2.2,-0.5,-1.3,0.9,1.7,-1.6,2.0,-1.2,0.1,-2.1,-1.6,1.2
The entry just right of -1.3 is 0.9
Read off the entry just left of -0.5.
2.2
The entry just right of 1.7 -> -1.6
Read off the entry just right of the smallest entry.
-1.6
The entry just right of 2.2: -0.5
The entry just left of -2.1: 0.1

Questions about the array below. Counting starts at 0.
1) Report the entry at row 0, column 1.
2) Report the entry in row 1 and column 2.
3) Report the entry in row 0 and column 0.
4) Report the entry directly below -10.
5) Report the largest entry.
6) Report the bottom-left entry.
7) Report the entry in row 0 and column 2.
8) Report the entry just right of the largest entry.
[[ 49  15  21  -4 -25 -16  23 -14 -25]
 [  3 -34  12  14 -10 -13 -31  25   5]
 [ 43 -23  37 -11 -23 -18   1 -18  -6]
 [ -9  29  26 -37  57   3 -21 -24 -49]
 [-12  -7  -1  33 -14   7 -30 -23 -33]
 [ -3  25   1 -25 -29   8  44 -30  42]
 [-18  17 -46  -3 -18 -28 -31 -13  17]
 [ 35  16   1  40  27   7 -45   9  23]
 [  0  -5  21  -3 -32   7 -44 -33 -43]
 [-20 -22 -15 -11  34 -12  27  -9  25]
 [-36  -5  14  43 -43  17   8  -7 -12]]
1) 15
2) 12
3) 49
4) -23
5) 57
6) -36
7) 21
8) 3

Read these off the matrix that follows.
1) Which number is the top-right entry?
2) Which number is the entry in the bottom-left corner?
3) Which number is the last entry in the row that holds the smallest entry?
4) Which number is the 3rd entry on the main diagonal?
5) Which number is the entry directly above the smallest entry?
6) Which number is the entry in the top-left corner?
[[  2 -16   0   0  -5  -4   9   0   3  -1 -17   0  -3   2]
 [ -7 -16   7   9   9  -1  19  11  21  25   8  -1  29  22]
 [-13   8   9  -2   9  -7  -7  11   7   7   4  -2  -1   6]
 [ -8 -15  -9   8  14  18  21  18  18  24  18  24  28  28]
 [-16  29  29  24  19  19  20  34  33  30  24  31  31  44]
 [ 27 -10 -10 -21 -15 -15 -19 -23 -11 -23  -9 -10 -21 -27]]
1) 2
2) 27
3) -27
4) 9
5) 44
6) 2

B =
[[-41  25 -31  30 -32 -19]
 [-25 -22 -20  16 -27   9]
 [ 26 -34   3 -41  28 -13]
 [-14   5   4 -33  16  19]
 [ 17  -4  60  28  14 -19]
 [ 34  42 -43  26  37  39]
 [ 12  57  39 -25 -15 -10]
 [ 22 -50 -54 -33  -2 -32]]
Counting starts at 0.
The entry directly above 19? -13
The entry in the bottom-right corner: -32
The entry directly below -4 -> 42
The top-right entry? -19
The entry in row 1 and column 0? -25
The entry in row 0 and column 2 is -31
The entry at row 2, column 1? -34
The entry at row 0, column 1? 25
The entry directly above the smallest entry: 39
The entry at row 1, column 2? -20
The entry at row 2, column 2? 3
The entry in row 2 and column 0? 26
The bottom entry of the column that holds the largest entry? -54
The entry directly below -14? 17
The entry directly below 5 -> -4
The entry directly above the largest entry? 4
The entry just right of the smallest entry: -33
The entry in row 0 and column 0 -> -41
The entry directly below the largest entry? -43
The entry just right of 37 is 39
The entry just right of -4? 60
The entry just right of 22 -> -50

arr = [-43  42   8  12 -56  38  -2 -10  37]
Which number is the second entry from the right? -10
The entry just right of 8: 12
Which number is the third entry from the left? 8
The second entry from the left -> 42

a =
32  45  72  40  42  83
59  61  79  31  40  77
34  47  54  69  36  43
71  27  41  67  36  75
60  56  20  61  18  82
63  78  76  24  18  29
73  17  21  40  62  23
64  82  79  83  76  84
37  20  32  38  59  64
77  33  24  24  40  44
41  79  35  20  77  26
31  25  84  22  75  55
34  75  82  66  30  58
71  64  51  63  32  31
Find the second entry on the diagonal from the top-right corner.
A: 40
The bottom-right entry -> 31
Find the bottom-left entry.
A: 71
Find the top-left entry.
A: 32
The top entry of the column that holds the smallest entry -> 45
The entry directly above 60 -> 71
The entry just right of 56 -> 20
Find the entry directly below the smallest entry.
A: 82
Find the bottom entry of the column that holds the smallest entry.
A: 64
Find the entry just right of the smallest entry.
A: 21
Find the entry directly above 55.
A: 26
The entry just right of 21: 40
The top-right entry is 83
The second entry from the end, reading row by row is 32
The first entry of the smallest entry's row -> 73
Find the largest entry in the first column.
A: 77
The 5th entry in reading order: 42
The entry just left of 30: 66
Find the entry directly above 47.
A: 61
The entry just left of 21 -> 17
The entry just right of 30 is 58
